In the rows, 128 means zero.
Turns in one plane each, and the order they were made in; the first pair answered:
j_308 (before -> after):
[133 141 103 130 155 122  99 125 127 103 149 125 134 131 124 131 135 100
 119 112 114 148 122 143 119 128 123 127 149 122 123 122 109 129 121 138
 146 139 140 122 150 137 118 130]  ->  [132 139 104 131 151 123  95 127 135 102 148 128 131 133 131 137 137  96
 115 120 114 147 124 143 119 125 126 126 148 120 132 129 109 131 123 138
 147 142 141 127 145 132 116 131]
[133 109 104 136 135 121 123 137 142 128 128 126 142 126 144 133 115 144
 121 130 114 152 105 121 117 134 134 137 127 136 118 117 136 133 131 124
 151 140 122 129 131 144 108 130]  ->  [134 116 107 138 138 129 128 127 138 129 128 122 143 120 138 126 106 136
 123 118 115 149 107 125 115 143 137 138 127 130 110 110 134 131 129 125
 151 133 124 125 141 143 114 135]
[149 132 152 131 137 141 139 156 118 146 115 112 141 128 115 145 120  98
 151 120 120 108 117 121 131 132 108 117 134 133 140 117 153 119 139 112
  94 124 159 141 130 113 160 118]  ->  [148 129 151 133 133 140 135 154 125 146 115 118 138 132 120 147 124  94
 148 126 120 108 118 120 131 127 115 114 135 130 148 126 149 119 143 110
  97 125 160 145 127 110 161 122]
j_673 (before -> after):
[157 120 107 109 151 116 114 118 172  79 140 140 148 160 142 152 169  91
 101 133 141 117 119 113 125 113 140 117 130 117 126 129 145 135 129 123
 166 126 150 132 131 129 135 127]  ->  [158 120 108 109 150 119 115 110 170  77 138 139 149 157 141 154 168  89
 102 127 142 115 121 113 124 116 137 118 130 113 124 128 144 135 126 123
 165 126 151 131 132 128 140 132]
[158 142 184 141 137 139 150 110 107 109 118 114 136 153 117 119 170 157
 178 100 143 151 102 139 144 144 129 150 130 140 116 121 131 123 107 121
 114 140  87 123 160 111 149 101]  ->  [156 137 187 140 125 135 148 121 108 114 119 118 133 154 122 124 179 160
 184 115 140 150 104 134 147 132 123 143 128 147 125 129 134 125 108 114
 111 145  82 128 153 109 144  95]
[125 104 137 104 133 118 117 132  98 130 175 106 120 111 103 120 146 161
 137 139 125 106  99 117 103 114 134 127 112 155 135 160 117 119 127 104
 132 105 127 113 131 125  78 101]  ->  [122 102 129 108 137 121 113 129 107 130 179 109 116 116 107 117 139 168
 132 142 121 116  99 120 101 114 146 132 117 152 135 162 111 120 133 110
 136 107 124 119 128 122  75 104]
j_440 (before -> after):
[130 119 128 109 117 113 117 147 138 117 125 124 135 132 130 155 181 120
 117 151 133 112 128 114 145 111 102 110 113 133 157 139 150 134 113 109
 120 135 139 120 121 128 129 122]  ->  [108 120 136 120 106 120 120 152 126 146 129 135 113 135 139 129 152 145
 123 164 118 124 135 117 128 100 124 112 113 138 158 153 142 141 128 103
 116 143 113 140 108 122 116 110]
[143 105  74 131 171 116 120 109 130 103 160 131 162 129  73  87  87 153
  88  92 117 179  82 170 123 183 148 180 149 135  77  89 109 118 161 163
 121 146 117 103 128 141  69 113]  ->  [162  96  61 116 173 100 109 108 154  69 154 126 180 130  70 125 138 121
  75  98 132 160  81 164 145 179 125 172 146 130  94  86 119 112 141 162
 124 139 143  87 133 144  80 122]
[137 145 134 126 117 140 130 129  92 128 171 102 129  94 162 126  54 147
 120 104 125 121 130 141  86 193  81 146 156 146  98 101 124 116 109 128
 124 130  82  94 185 146 126 134]  ->  [158 138 122 113 124 126 121 128 113  95 167  97 148  98 158 162 102 112
 109 108 143 107 130 134 110 192  56 135 153 142 111  97 136 110  91 129
 130 123 111  78 187 148 137 143]

(two turns a pair)
[132 123 134 125 119 139 133 107 125 136 119 126 128 142 142 139 140 134
 148 106 140 117 140 120 131 149  98 111 135 144 126 146 137 148 117 109
 112  99 136 120 147 135 143 138]  ->  [128 116 132 121 113 134 125 116 134 138 119 134 124 148 147 149 148 135
 144 121 141 118 142 119 132 137  99 107 138 147 135 154 139 153 121 107
 112 102 139 128 139 132 138 136]
j_308 then j_308
[151 143 111 109 124 100 167 119 106 135  82 126 110 114 136 153 109 150
 124  94 133 138 134  89 158 176 145 168 106 136 144 124 125 143 147 113
 114 101 143 131 155 170 132 123]  ->  [147 128 103 107 110  94 147 130 135 136  82 144  97 129 152 170 127 146
 114 128 130 136 139  86 163 150 162 154 106 131 170 148 121 148 155 113
 115 109 144 148 139 159 131 126]
j_308 then j_308
[159  72  69  87 151 106 116 167 170 167 126 169 137 112 137 179 168 116
  77 196 132 152 116 157 167 130 154 132 105 112 123 139  99 139 129 124
 121  83 144 156  87  74 129 109]  ->  [139  80  81  93 152 103 150 188 107 192 135 156 138  98 123 132 123 181
 104 179 110 176 104 170 153 144 139 148 106 152  83 116 108 145 134 115
 118 107  92 150  92  96  91  69]
j_440 then j_308
[127 165 128 148 126 146 155 155  74 131 134 120 160  76 128 115 124 142
 142  68 144 134 142 157 126 141 131 135 118 102  84 114 137 119 159 115
 133 108 141 129 159 166 117 135]  ->  [119 137 114 146  94 135 114 176 137 136 136 159 128 108 165 151 159 126
 120 136 146 132 159 150 132  85 169 112 122  84 144 165 130 128 178 111
 139 116 150 169 123 142 119 147]
j_308 then j_308
[119 127 106 154 123 134 146 138 133 159 109 155 133 129 121 128 149 123
 132 147 139 144 133 135 117 118 149 109 142 128 168 172 131  81 137 117
 135 105 135 168 114 109 116 144]  ->  [119 136 100 159 138 145 151 122 129 158 114 152 130 129 118 111 125 126
 131 124 139 154 129 143 107 134 163 123 144 120 151 161 120  79 139 130
 136  99 136 161 121 109 118 148]
j_673 then j_440
[118 101  97 114 106 100 138 186 158 136 117 127 114 178 140 139 144 151
 126 170 103 170 118 114 108 119 119 114 120 174 188 165 131 140 160  75
 115 150 116 127  95 118  91 126]  ->  [120 110  84 119 144 104 153 176 137 122 128 109 128 176 123 106 103 179
 130 126  98 196 102 131  99 163 123 144 124 181 140 118 120 136 158  98
 124 148 107 100 113 133  72 118]
j_673 then j_308
[142 160 118 148 100 159 170  92  92 125 119 127 154 105 128  97  99 113
 122 105 115  97 146 139  94 157 127 153 124 115  94 120 102 125 119 130
 133 125 106 150 165 129 144 153]  ->  [157 136 100 135  87 141 140 104 148 101 115 142 155 124 144 148 160  72
 100 150 135  82 151 131 118 125 126 131 123 103 138 148 107 127 113 131
 141 122 137 156 149 116 157 168]
j_440 then j_308
[112 145 119 155 122 119 136 138  93 135 136 121 132 124 123  92 110 158
 117 102 125 114 143 139 115 126 133 114 138 144 107 141 135 157 148 135
 107 129 104 130 131 144 113 117]  ->  [139 143 110 140 135 113 133 129 111 100 128 111 156 122 115 123 149 123
 108  90 147 100 138 131 132 135 109 110 135 139 109 126 144 148 128 139
 110 119 134 109 146 146 127 128]
j_440 then j_440
[134 143 137 132 147 152 118  94 142 140 129 139 107 127 143 111 108 103
 107 116 132 127 132 135 107 151 158 135 123 103 121 127 108 112 127 140
 132 104 131 142 146 106 163 149]  ->  [118 127 134 133 127 138 114 124 143 157 136 154  92 141 155 108 104 137
 111 153 113 140 134 138 102 124 170 131 125 120 134 146 109 126 143 133
 133 127 106 160 122 103 136 127]
j_308 then j_440
[184 125 105  95 126 117 104 184 148  88 121 107 160 151  95 166 175 122
 106 130 147 145  95 135 119 101  87  95 135 151 128 143 113 147 107 121
 144 107 140 128 121 126  85 125]  ->  [169 147 125 104 134 131 135 181  92 114 124  93 159 134  80 119 122 162
 130  94 134 156  92 145  99 126  83 111 135 167  87 120 112 145 110 118
 135 113 106 121 134 137  74 109]
j_440 then j_308
[157  87  84 137 174 122 148 149 119  79 136  70 175 100 146 102 135 192
 124  80 108 117 136 144 144 162 130 136  83 122 104  67 112 129 125 153
 136 142 115 109 146 145 131 127]  ->  [157  58  73 125 141  99 122 183 153  72 134  92 164 120 165 143 183 185
 118 138 109 112 143 133 161 114 127 112  83 131 150 101 123 139 126 139
 138 157 118 125 121 138 121 120]
j_440 then j_440
[122 125 118 127 124 122 131 148 120 136 127 131 121 122 127 119 118 146
 147 127 118 143 127 127 131 122 122 127 130 141 116 120 134 127 132 127
 126 132 109 125 125 140 101 105]  ->  [134 130 115 124 138 125 134 139 121 120 125 122 134 117 121 127 126 130
 143 110 126 137 122 128 136 133 111 131 129 139 110 109 136 124 122 133
 126 124 123 111 139 142 109 114]
j_440 then j_440
[117 141 114 138 153  95 132 135 143 111 155  97 153 133 130 131 142 150
 132 166 151 158 119 175 118 100 119 124 152 158 134 110 150 123 109 119
 135 116 132 157  91 152 143 164]  ->  [115 154 121 143 163 107 147 123 127 118 155  91 153 126 124 112 118 160
 141 148 148 161 120 178 110 114 118 133 152 157 117 102 143 122 107 123
 135 113 125 152  99 155 145 161]
j_440 then j_308
[125 125 106 140 131 138  97 112 176 104 132 153 121 142 154 144 129  90
 103 124 138 138 130 131 127 136 156 135 129  93 144 140 108 121 144 145
 143 111 166 129 127 116 134 150]  ->  [123 114 106 124 130 107 127 158 119  90 144 128 151 128 131 141 137 151
 130 121 125 153 107 138 138 141  93 143 125 160 111 103 143 127 123 130
 142 139 125  94 130 151  85 100]
j_308 then j_308
[129 139 118 131 142 109  99 123 160  94 131 145 130 138 139 146 126 103
  99  83 166 100 109 137 138 141 148 160 123 141 123 100 122 101 112 129
 147 128 144 100 118 124 139 120]  ->  [114 125 118 132 121  97  88 146 172 108 135 160 111 149 153 154 132 119
  98 118 155 105 115 133 140 110 158 149 124 149 146 123 122 111 122 119
 149 142 129 122  98 116 124 111]
j_308 then j_440
[168 135 123 164 124 176 148  63 178 119 123 103 115 151 141 107 111 121
 164 129 155 116 133 123  95 122 172 111 136 106 132 132  96  93 138 109
  82  62 159 104 167 135 146 185]  ->  [141 113 119 164  91 157 137 109 182 142 134 125  87 169 157 103 110 167
 167 183 131 135 137 123  92  79 190 101 140 129 153 158  95 110 157  99
  84  89 121 133 132 133 109 156]
j_308 then j_440
[124 111 128 139 125 130 133 115 131 140 119 137 135 137 140 125 141 118
 121 135 124 116 130 120 125 126 136 128 113 119 129 145 126 125 115 119
 135 121 144 119 131 124 155 146]  ->  [114 108 129 139 118 124 134 132 122 147 124 141 126 141 141 119 132 142
 128 146 114 125 128 123 122 116 138 128 114 135 125 148 129 132 121 113
 136 133 125 123 122 129 139 131]
j_308 then j_440
[108 178 169 118 105 128 145  98 122 135 110 116 153 116  97 100  91 120
 148 152 113  92 162 113  98  96 128 116 170 163 111 172 112 144 128 109
  97  72  87 134 155 101 122 109]  ->  [130 177 157 107 119 121 145  86 134 106 105 105 173 111  89 124 118  90
 141 135 133  80 158 111 110 108 106 117 168 156 108 157 119 136 113 115
 101  60 115 111 171 107 137 121]
j_440 then j_440
[134 137 127 154 143 149 102  76 164 148 120 146 102 126 148 115  93  83
 100 117 131 119 152 124 105 122 187 132 146  75 146 142  98 135 150 116
 119 102 144 153 148  92 173 154]  ->  [148 141 135 144 140 145 106  73 164 135 114 135 121 114 139 139 128  57
 103 114 146  99 154 115 120 123 154 120 142  76 153 141 116 131 133 108
 112  97 165 135 153  99 188 157]
j_673 then j_440
[125 143 135 110 151 152 126 121 126 100 135 123 125 139 107 109 108  94
  94  91 130 137 139 115 119 169 127 139 157 106 100 136 125 120 132 151
 144 124 130 137 119 138 153 150]  ->  [126 135 142 101 129 149 115 127 140 107 126 131 119 140 117 132 137  73
  94 121 137 122 148 103 131 143 122 121 154 102 133 160 133 122 130 135
 139 122 137 153 106 127 166 154]
j_673 then j_308
[121 111 142 136 168 105 137 102 118 123 111 102 123 124 166  99 117 153
 160 134 103 139 107 119 137 167 115 133 147 142 117  98 124 136 139 129
 125 154 127 126 143 129 131 116]  ->  [135 101 134 127 165  94 128 109 140 103 108 104 133 127 167 131 153 133
 151 147 115 129 107 111 152 157  99 124 147 143 133  99 132 132 129 129
 126 153 143 119 142 127 135 120]
j_440 then j_440
[132 114 126 137 120 134 107 119 184 114 126 137 116 148 144 145 133 100
 117 127 144 105 117 129 130 103 148 124 127 122 154 141 123 116 126 134
 132 128 135 132 116 112 128 134]  ->  [117 126 135 147 120 149 119 112 160 141 133 138 103 142 142 111  90 127
 126 113 129 118 120 137 110 112 167 132 131 123 135 139 112 118 138 136
 128 131 111 141 115 113 122 127]
j_440 then j_440
[141 151 118 135 134 124 103 111 113 108 128 134 112 162 150 159 126 128
 135 125 150 114 108 143 140 148 146 133 108 120 100 137 116 109 125  89
 154 135 157 167 139 112 150 129]  ->  [141 145 118 131 125 115 103 124 112 108 128 136 115 161 153 170 140 130
 137 137 149 112 108 144 147 139 136 128 108 131 108 143 122 112 121  82
 153 141 154 168 134 115 145 122]
j_673 then j_308
[120 133 128 112 151 140 120 100 164 151 137 107 136 106 141  86 104 149
 174 116 152 140 130 150 131 130 135 139 129 169 139 153 117 120 144 142
 144 157  81 145 112 118 109 118]  ->  [142 136 120 103 166 136 121  86 173 119 132  93 162  99 130 109 130 119
 165  96 169 128 126 146 144 149 112 140 125 163 133 133 124 112 125 148
 146 146 110 116 130 119 124 135]
j_440 then j_440
[129 145 118 130 143 152 124  87 138  97 123 129 128 152 141 115  74 141
 129 126 147 114 161 169 160 130 147 129 148 105  85 141  84 159 166 157
 137  91 149 102 101 139 175 117]  ->  [129 134 123 123 124 143 115  99 156  98 118 138 120 157 152 142 107 123
 124 155 152  98 172 158 173 101 139 112 149 105 114 167  93 162 164 141
 134  94 157 112  88 131 183 119]
j_673 then j_308
[114 134 114 121 112 126 127 139 112 144 131 123 110 120 115 144 159 128
 136 156 144 128 129 126 130 109 109 118 127 146 144 135 151 112 131 102
 115 147 131 127 120 132 115 105]  ->  [110 139 110 125 128 129 136 136  95 139 137 115 115 118 108 124 134 152
 141 136 138 141 120 135 118 130 111 133 129 154 119 113 146 110 132 114
 121 147 120 117 130 138 101  98]
j_673 then j_308
[122 147 161 131 106 114 171 131  82 155 122 109 143  79  97 135 119 110
 165 114 126  96 137 105 147 129  88  95 131 146 109 120 134 149 111  77
  89 120 113 123 127 101 117 106]  ->  [126 140 157 128 102 106 166 137  93 147 124 110 144  82  99 151 140 102
 162 124 131  91 138 105 152 122  82  90 130 145 117 125 137 151 108  75
  93 124 118 120 122 102 119 107]
j_440 then j_440
[106 141 118 119 166 126 130 118 106 166 150 120 131 118 108  87  80 116
 137  76 150 159 114 141 125 147 148 149 139 130 110 120 114 111 139 141
 125 108 132 128 157 128 155 143]  ->  [ 99 105 101 109 130  92 101 169 147 162 159 151 113 144 134 127 126 131
 130 154 140 162 119 134 141  89 154 126 143 149 161 160 123 127 147 126
 135 136 121 153 120 119 127 125]
j_308 then j_308
[103  89 176  98 112  90 121  96 123 164 110 144  85 119 152 143 177 100
 124 162 123  95 151 109 142 112 136 105 143 102 162 153 125 127 124  87
 135 126 141 156 111 144 128 108]  ->  [ 84  99 178 110 123 106 122  86 114 184 119 149  66 125 154 104 122 127
 125 145 108 118 150 119 117 130 172 121 152  95 139 148 104 128 140 102
 139 127 124 169 111 142 122 106]
j_440 then j_673
[144 151 104 110 118 116 137  93 114 133 115 120 158 113 130 101 143 138
 136 121  95 164  71 113 138 129 100 129 141 125 143 129 149 137 117 129
 138 164 115 126 169 128 115 109]  ->  [151 153 102 112 124 123 124  77 137 128 111 123 158 116 134 113 151 106
 127 118 106 152  77 110 140 130 109 125 143 104 154 136 143 134 117 135
 137 151 137 126 174 118 137 129]
j_308 then j_440
[112 140 123 133 147 129 115 136 126 144 146 140 119 123 118 120 112 129
 124 160 117 138 147 136 123 120 160 136 136 150 118 128 100 128 139 144
 115 127 130 124 140 111 114  98]  ->  [125 145 120 130 163 134 118 121 127 126 142 128 136 116 110 125 117 110
 118 135 129 130 145 138 129 137 151 138 130 142 109 115 102 119 129 151
 113 114 146 107 155 114 128 107]
j_673 then j_440
[128 106 101 117 111  84 115 144 163 112  95 114 113 125 157 136 119 149
 123 141 134 142 125 106 192  61 111 167 126 163 142 147 179 154 109 141
 149 142 124 133  95 165 102 149]  ->  [118 136 116 129 130 108 140 121 118 133  96  97 113 107 143  88  60 175
 141  93 124 152 122 116 171  95 117 189 127 163 100 122 169 149 117 148
 142 135 103 125 111 175 101 146]
j_440 then j_308
[129 122 120 133 157 101 116 125 119 118 155 177 157 100 140  87  97 126
 113 134  81 162 128 154 106  95 179 126 137 103  91 164 146 124 145 160
 147 148 154  93  94  95 132 140]  ->  [134 113 113 128 158  96 109 129 131 109 156 179 159 103 141  97 113 121
 107 142  84 161 126 151 110  88 177 121 133 101  97 164 147 124 142 160
 150 149 160  93  91  94 133 141]
j_440 then j_308
[119 131 179 126  96 147 138 105 133  99 113 114 151 127 130 132 130 132
 129 102 143  97 157 141 138 126  78 102 137 116 138  76 118 106 144 132
 162 135 175 146 122 142 117 120]  ->  [107 124 183 127  77 140 136 122 131 111 115 124 137 131 135 132 130 146
 133 128 130 102 160 138 138 104  81  95 135 126 150  92 121 112 151 121
 158 148 159 162 107 139 106 109]
j_673 then j_440
[ 96 134 135 105 134 121 112 183  76 105 150 130 156 117 109  71 169 116
 149 132 110 162 110 117 123  85 128 127  97 187 145 137 153 175 129 112
 113 161 104 159 119 140  97 127]  ->  [ 96 151 134 115 163 139 119 152  68 105 153 121 157 116  99  41 126 118
 145  93 109 173 104 128 103 118 148 150  99 169 115 111 134 165 129 132
 115 147 108 149 136 140 103 137]
j_673 then j_308
[122 162 166 136 108 182 156  88 132 159 111  79 127 116 136  56  88 118
 165  93 129 139 172 146 105 176 163 151 143 136 100 109 154 103 163 119
 115 159 125 154 139 147 112 137]  ->  [121 158 180 129  82 172 163 107 114 170 103  75 132 102 131  74 119 116
 180 111 129 124 178 134 118 155 128 132 139 154 115 123 181 109 154  92
 104 168 118 158 132 154 113 125]
j_673 then j_673
[112 153 139 130 132 137 143  95 106 117 152 135 152 141 119 136 110 128
 121 114 131 161 114 113 117 127 103 135 106 151 131 126 122 121 127 125
 129 121 156 144 118 144 125 129]  ->  [112 149 143 129 123 131 142 106 102 121 152 138 152 142 118 142 120 134
 126 126 128 156 114 110 124 113  94 129 105 157 142 135 131 124 130 116
 126 126 153 147 112 144 120 124]
j_673 then j_673
[136 120 106 137 149 135  96 101 183 107 132 127  98 145 143 101 111 108
 114 130  94 142 130 150 118 147 172 134 142  95 132 119 112 124 144 166
 158 122 149 141 126 101 126 141]  ->  [134 105 103 123 138 101 119 149 142  94 143 113 122 139 131 106 129 162
 136 144  81 154 116 153 130 140 119 134 138 154 113  93 141 131 128 149
 157 149 113 118 120 130  75  97]
j_308 then j_308
[130 127 121 119 138 127 141 123 118 133 114 100 133 116 113 152 148 139
 118 123 138 145 104 169 155 117 145 111 123 125 133 128 143 151 123 149
 137 150 102  94 105 162 135  95]  ->  [136 132 121 118 143 132 136 111 127 126 109  99 134 115 113 160 153 123
 114 115 146 139 108 168 155 125 147 108 123 115 137 131 141 151 120 152
 137 139 116  91 111 160 149 104]
j_308 then j_440
[123  92  97 134 149 110  75 169 177 115 126 142 135 157 171 175 139 126
 115 130 140 144 148  81 125 110 150 123 152  95 135 145  78 137 121 126
 174 107 115 122 115 137 138 119]  ->  [135 111 104 135 175 129  87 138 164 101 122 120 151 142 157 166 128 102
 115  85 150 137 143  81 121 144 140 134 150  83 112 119  77 126 111 135
 168  89 133 102 137 142 156 132]
j_673 then j_673
[ 95 159 139 163  79 128 136 133 129 137 118 142 106 107 124  98  78 162
 134 104 121 132 130 144 137 123 125 151 127 161 111 139 106 120 149 137
 149 145  94 121 148 163 106  91]  ->  [113 167 144 155  86 128 147 124 116 116 111 120 130  93 108 115 101 138
 139  81 139 113 122 140 151 139  90 150 119 161 103 126 121 112 127 133
 142 135 112  97 163 174 123  95]
j_440 then j_673
[129 149 150 136 102 141 145 136 109 137 122  93 147 108  94  88 131 129
 136 102 150 107 130 134 106 127 115 140  95 143 120 128 111 131 111 151
  97 122 135 122 153 133 114 123]  ->  [140 144 143 135 102 142 131 127 137 127 117 100 146 113 101 108 156  96
 122 113 165  94 138 129 115 120 120 133  94 124 139 142 109 126 107 153
 101 113 158 127 149 122 133 137]
j_440 then j_308
[144 120 111 123 151 125 121 116 140  90 115 111 166 125 122 161 168  99
 124 120 144 114 125 122 150 139 111 124 126 119 136 118 131 117 103 141
 129 116 164  97 144 127 139 140]  ->  [120 107 122 123 111 112 111 151 139 120 116 133 139 134 138 164 174 126
 136 176 126 118 134 117 148  93 120 106 128 139 168 155 136 131 117 118
 125 140 135 132 107 119 120 118]
j_673 then j_440
